Look-ups in named tables: a row name and a column name give one cell, copied from the table.

piduzis
|  | vova | ligil | gefu | dedif | musedo | vofura | pim |
|---|---|---|---|---|---|---|---|
| ramula | 203 | 66 | 63 | 73 | 68 | 173 | 79 |
| rez | 204 | 65 | 62 | 72 | 67 | 174 | 79 |
| ser | 203 | 65 | 63 | 72 | 67 | 173 | 79 |
| memate | 76 | 188 | 190 | 183 | 187 | 100 | 177 |
| delake | 203 | 66 | 63 | 73 | 68 | 173 | 79 |
| sifu | 202 | 66 | 64 | 73 | 68 | 173 | 80 |
| rak | 67 | 197 | 199 | 191 | 195 | 95 | 184 |
| dem | 69 | 195 | 197 | 188 | 193 | 96 | 182 |
| mub | 202 | 67 | 64 | 73 | 68 | 173 | 80 |

dem, musedo => 193
ramula, vofura => 173
ser, pim => 79
dem, vova => 69
rak, vova => 67
memate, vofura => 100
sifu, ligil => 66
memate, dedif => 183
mub, vova => 202
rak, dedif => 191
delake, dedif => 73
mub, gefu => 64
Row with the largest vofura: rez

soke =
	tino	kopore	ter	pufate	tif	bokuna	bet	risa	ruv	zivovos
sar	-49.843	-59.961	82.459	87.550	75.477	-38.956	19.346	-75.268	87.317	22.739
ziti	-73.252	-66.003	23.016	39.267	-53.822	-67.007	42.489	89.946	87.482	89.911
sosules	89.411	88.536	-31.369	-33.346	-0.378	83.682	-66.014	-75.397	14.451	26.659
dipi	88.233	84.501	-51.482	-49.024	11.794	85.245	-37.928	91.508	-27.631	-21.640
dil	27.831	32.398	-43.112	-53.094	65.263	33.069	19.080	92.502	-76.546	-74.629

kopore of ziti: -66.003
pufate of sar: 87.550
risa of sar: -75.268
risa of dipi: 91.508
ruv of sosules: 14.451
pufate of dipi: -49.024
pufate of dil: -53.094
tino of sar: -49.843
ter of sar: 82.459
kopore of dipi: 84.501
bokuna of sar: -38.956
zivovos of dil: -74.629
tino of ziti: -73.252

mapi.tsv
	zivobup	bitat	gakoba	nudir	tedivut	runuval	nav	vir
lilef	158	204	119	131	70	119	88	131
ziz	124	188	108	125	95	125	202	125
fip	154	122	114	53	114	139	43	53
ramuza	125	179	102	98	104	135	206	98
fif	159	153	105	42	102	146	78	42
nop	153	130	107	36	115	146	70	36

fif, vir => 42
fip, runuval => 139
nop, vir => 36
fif, tedivut => 102
lilef, bitat => 204
nop, runuval => 146
ramuza, zivobup => 125
nop, zivobup => 153
Row with the largest zivobup: fif

tez =
|  | gok | gobon | zez | zuk | kubifes | gake | guguf | mevipib | susugi | mor |
|---|---|---|---|---|---|---|---|---|---|---|
| vus | 78 | 180 | 179 | 178 | 177 | 82 | 179 | 178 | 80 | 96 |
| donep | 187 | 61 | 61 | 63 | 64 | 181 | 62 | 63 | 184 | 164 |
| pezala | 193 | 55 | 55 | 57 | 58 | 186 | 56 | 57 | 190 | 168 |
| bozepe | 161 | 89 | 89 | 90 | 91 | 158 | 89 | 90 | 160 | 148 |
| liv | 169 | 81 | 81 | 82 | 83 | 165 | 82 | 82 | 167 | 153 |
| pubako | 59 | 200 | 199 | 198 | 196 | 66 | 198 | 198 | 62 | 85 |
| nom | 180 | 69 | 69 | 70 | 72 | 175 | 70 | 70 | 177 | 160 |
| zepo | 194 | 54 | 54 | 56 | 57 | 187 | 55 | 56 | 191 | 168 |
| tivaf | 186 | 62 | 63 | 64 | 66 | 180 | 64 | 64 | 183 | 163 |
| bazaz | 188 | 60 | 60 | 62 | 63 | 182 | 61 | 62 | 185 | 165 |
| meki | 85 | 171 | 171 | 170 | 169 | 90 | 170 | 170 | 88 | 101 |
| fam | 140 | 112 | 112 | 112 | 112 | 139 | 112 | 112 | 139 | 135 |

What is the guguf of pezala in tez?
56
What is the gobon of bozepe in tez?
89
What is the zuk of tivaf in tez?
64
What is the mevipib of bozepe in tez?
90
What is the zez of nom in tez?
69
What is the susugi of vus in tez?
80
What is the guguf of liv in tez?
82
What is the gobon of tivaf in tez?
62
What is the zez of bozepe in tez?
89
What is the guguf of vus in tez?
179
What is the mevipib of zepo in tez?
56
What is the gok of zepo in tez?
194
What is the mevipib of vus in tez?
178
What is the guguf of zepo in tez?
55
What is the mor of vus in tez?
96

